(in the rows, 128 means zero)
Rotation paths and how fast each direction turns (degrees each step):
Each turn is a multiple of 5 degrees from 10 to 175, or 0.
Each row of a path follows its step; steps can be skipped.
Path 1:
step 0: [136 132 136 129 129 122 126 109 135 120 138 122 119 138 128 137 133 130
 148 120 119 121 121 139 153 127 121 126 131 123 130 135 120 133 124 120
 113 129 127 119 136 132 137 131 114 137 126 126 144 118 122 130 129 117
 129 133 123 122]
step 1: [136 125 120 132 118 127 132 130 126 133 117 126 127 129 121 125 137 129
 126 138 141 123 121 130 133 123 122 122 134 129 135 120 114 114 120 123
 116 116 133 110 128 132 136 121 124 147 127 136 123 137 128 109 133 103
 131 126 130 132]
step 2: [119 126 137 135 120 129 124 128 135 134 120 124 124 125 133 128 138 122
 154 140 121 122 130 123 142 114 133 123 134 124 118 121 136 137 119 132
 101 133 129 124 136 137 119 125 121 127 132 136 137 122 127 116 123 125
 123 124 121 128]
step 3: [126 113 127 124 130 119 132 108 127 124 131 129 120 151 125 134 133 132
 129 126 137 112 123 140 147 123 125 125 127 134 132 133 119 129 123 127
 116 129 131 121 138 127 138 127 112 142 120 125 140 121 128 121 131 118
 144 132 129 129]
step 4: [131 134 128 140 122 127 134 137 125 129 113 125 125 128 129 132 139 131
 137 135 129 122 120 129 120 122 128 122 135 131 121 128 135 120 126 121
 105 117 128 121 124 140 134 124 134 155 119 133 131 135 130 114 133 106
 125 117 124 124]
step 5: [126 112 132 132 129 129 127 117 129 130 119 122 124 136 133 124 141 130
 148 146 133 123 130 122 140 122 127 134 130 131 126 123 129 142 110 131
  99 135 124 121 136 128 124 132 126 121 131 127 133 123 143 117 121 135
 140 125 130 132]
step 6: [129 126 132 130 125 112 133 111 127 124 141 121 130 134 124 135 134 134
 129 117 136 114 119 148 135 128 125 124 135 130 128 130 138 130 119 131
 117 128 127 125 128 141 146 120 125 149 120 122 143 120 127 124 133 119
 140 121 125 123]
step 7: [137 125 130 136 127 132 134 136 134 131 108 128 128 135 136 134 138 130
 139 142 121 123 127 125 119 137 121 127 148 131 133 117 128 125 122 117
 107 124 126 114 128 129 140 126 133 143 127 124 122 136 141 117 126 112
 134 131 129 130]
step 8: [116 117 131 136 122 121 122 119 133 133 131 115 127 122 135 128 141 140
 138 141 136 128 124 143 139 119 128 134 136 124 122 117 131 136 108 134
 106 130 131 123 142 131 130 118 130 118 125 130 141 131 134 120 125 139
 134 123 125 123]
step 9: [121 126 131 131 122 117 135 118 123 126 129 139 128 144 127 143 129 133
 135 127 124 113 124 149 137 129 129 121 144 138 129 126 135 132 125 127
 127 130 121 115 130 132 150 120 124 146 134 117 126 118 132 124 131 118
 138 135 120 135]
step 10: [121 119 122 147 131 134 134 134 137 129 107 127 127 128 135 135 134 135
 135 136 132 122 128 131 122 132 132 127 141 134 127 112 126 118 124 116
 112 124 129 120 129 125 134 113 131 139 110 131 135 142 131 113 123 128
 126 124 131 114]
[131 130 128 129 129 130 125 130 123 130 128 127 124 128 127 127 129 132
 128 128 127 133 123 129 127 128 127 127 127 128 130 131 128 129 129 128
 125 123 130 125 131 128 128 129 131 126 127 127 128 134 129 127 129 128
 126 131 128 128]  110
[133 131 128 130 127 129 129 125 129 128 132 124 130 125 125 125 127 127
 130 128 129 129 129 125 127 132 124 130 127 130 133 126 128 129 126 128
 127 130 126 127 123 131 130 130 128 128 129 126 131 128 130 128 127 128
 128 127 129 127]  55
Path 2:
step 0: [123 126 153 131 137 129 143 118 137 124 141 128 128 131 123 122 127 127
 114 142 120 136 140 126 126 135 114 143 141 141 137 122 128 127 118 129
 133 133 129 131 134 121 124 127 126 135 130 132 134 123 113 123 143 128
 129 122 134 109]
step 1: [141 116 121 137 130 117 137 126 122 119 125 144 133 145 135 129 120 136
 123 128 119 118 137 136 133 121 108 128 119 128 126 117 146 134 135 133
 136 125 122 132 140 129 126 122 134 131 132 137 122 123 120 117 135 145
 119 129 126 112]
step 2: [122 117 147 127 127 130 137 120 126 120 131 116 134 131 123 130 114 134
 120 122 128 142 147 147 122 127 137 130 125 117 128 128 136 116 110 129
 127 121 118 127 141 129 121 123 130 142 126 124 121 124 114 111 131 135
 126 135 132 124]
step 3: [138 134 134 120 124 126 148 121 134 117 146 147 123 144 132 122 127 134
 126 137 122 130 139 134 129 124 124 126 122 127 124 120 120 118 124 135
 119 128 136 139 127 138 133 120 148 118 132 136 130 124 125 117 138 135
 125 145 134 126]
step 4: [123 123 137 141 129 124 149 129 141 122 143 131 132 133 122 125 133 132
 115 123 128 119 138 142 118 130 119 121 134 116 111 133 140 128 124 137
 134 120 113 136 129 137 121 114 130 130 116 127 131 128 118 119 126 120
 134 113 122 127]
step 5: [130 125 138 131 126 128 147 141 134 132 132 137 137 139 133 108 118 129
 129 123 116 139 129 135 131 120 134 127 147 130 124 130 139 118 124 132
 130 132 118 135 133 137 133 129 140 137 145 134 130 113 126 134 140 126
 127 143 122 113]
step 6: [128 136 145 121 126 134 142 120 137 112 136 130 135 131 132 128 127 130
 121 136 121 120 150 138 140 136 119 135 137 140 131 127 131 138 133 126
 124 127 117 127 132 135 132 121 123 131 120 124 130 128 117 117 146 122
 111 117 120 116]
step 7: [124 113 140 123 136 124 145 133 123 125 129 139 145 138 133 124 123 128
 122 124 111 119 136 134 129 122 121 135 116 122 141 124 141 129 130 136
 133 130 113 132 133 139 117 119 126 123 136 141 115 119 137 121 124 139
 134 133 124 117]
step 8: [131 122 152 125 136 132 142 119 141 117 130 121 136 129 109 135 123 131
 124 135 121 140 143 136 133 119 121 124 139 133 122 123 133 127 117 122
 138 125 124 126 135 125 134 121 145 136 128 123 109 121 125 117 129 132
 119 135 136 133]
step 9: [127 117 138 121 124 121 144 125 139 126 133 139 127 154 130 126 134 140
 112 122 138 130 139 126 124 126 110 138 121 133 127 118 131 121 124 143
 118 130 132 137 122 140 135 123 138 133 137 135 135 123 128 118 125 138
 117 125 128 119]
step 10: [134 118 135 145 129 128 146 116 130 126 129 118 126 134 119 125 141 133
 127 125 110 127 138 135 121 134 133 122 136 115 120 113 141 131 118 146
 132 120 108 130 136 125 131 118 135 125 132 124 130 122 113 124 135 133
 131 125 123 120]
[128 133 129 130 130 129 127 130 126 124 132 130 129 128 130 127 133 132
 130 128 129 126 130 126 125 129 125 130 130 127 130 125 129 126 129 129
 127 129 132 128 126 128 129 126 125 126 125 131 129 130 129 129 126 130
 123 126 130 126]  125
[128 127 129 132 133 124 127 130 129 129 130 131 129 129 127 130 126 125
 128 127 131 129 126 125 129 126 122 125 132 131 125 129 130 129 127 125
 133 128 131 130 129 128 127 127 130 131 127 131 128 127 127 130 125 127
 128 128 130 129]  95
